In the rows, 128 means zero.
The rows below fall into families. The same turns and mirrors carry the whole set onto itself and the rows of a family onto each other. For each named row, which other rows are in its family? Write them in the order they are listed.
These 32 rows form 4 families of 8 rows each.
Z_890: [131  95 141 123  92 115 134 146 114 133  81 132 132  99 104]
Z_371: [128 118 134 111  93 137 124 116 146 104 110 138 111 114  92]
Z_354: [140  97 129 135  93 132 140 151 120 100  98 135 103 106 137]
Z_555: [143 118 137 130 115 109 136 141 128 119 111 128 148 136 114]
Z_798: [128  92 131 103  92 119 132 129 131 110  83 137  83 102 104]
Z_870: [129 104 134 101  91 121 149 137 134 111  89 131  80  93 120]
Z_679: [133 129 140  96 105  93 134 132 124 125 114 121 125 132  88]
Z_281: [143 115 136 118 114  92 158 161 117 123  97 120 126 123 133]
Z_642: [138 100 147 120 112  85 150 149 114 133  96 127 118 125 127]
Z_202: [136 133 128 104 106 122 143 129 147  96 123 127  96 129 118]
Z_737: [132  97 131 131  97 136 144 150 126 113  88 133 111  96 135]
Z_288: [142 127 130  91 103  91 141 134 122 103 114 111 123 113  87]
Z_447: [135 121 130  99 109 113 127 125 137 100 121 128  88 140 109]
Z_350: [146 125 130 129 110 116 131 150 115 101 124 117 141 127 118]
Z_690: [132 117 127 113  92 140 123 126 132  91 119 122 112  96  97]
Z_384: [136 122 140 107 111 107 139 119 146 104 125 131  97 140 116]
Z_990: [138 125 129  94 114  95 130 129 130 108 112 119 124 135  87]
Z_502: [130 106 131 107 104 136 121 115 143  97 110 131 100 108  99]
Z_192: [142 116 135 122 126 104 129 143 119 115 119 118 140 137 114]
Z_139: [143 127 126 108 100 108 144 135 135  87 121 130  89 134 122]
Z_832: [136 139 131  88 109  95 146 136 131 110 116 113 116 125  97]
Z_617: [124 100 143 100  89 116 138 123 132 120  95 135  79 103 107]
Z_129: [136 101 131  96  86 105 149 133 127  99  88 129  84  93 107]
Z_710: [149 108 132 115 104  81 155 158 110 112  94 125 113 121 127]
Z_161: [137  86 135 124 109 110 134 147 113 124  81 127 135 100 110]
Z_513: [140 134 128 117 115 113 141 150 124 113 116 117 147 127 110]
Z_576: [132  87 142 134 100 131 140 133 136 114  92 143 104 107 132]
Z_934: [125 121 127 101  92 141 132 126 142 102 106 127 103  97  97]
Z_712: [138  98 134 120  96 112 138 148 107 116  92 116 135  84 104]
Z_752: [134 103 137 115  99 110 149 157 111 130  81 119 131  91 113]
Z_644: [141 103 135 118 114  87 141 157 107 126  89 126 123 131 120]
Z_857: [131  82 137 129 104 129 131 143 120 117  89 135  98 105 133]

The rest of the family of Z_354: Z_288, Z_350, Z_690, Z_139, Z_129, Z_710, Z_712
The rest of the family of Z_890: Z_371, Z_555, Z_679, Z_642, Z_384, Z_617, Z_576
The rest of the family of Z_644: Z_798, Z_447, Z_990, Z_502, Z_192, Z_161, Z_857

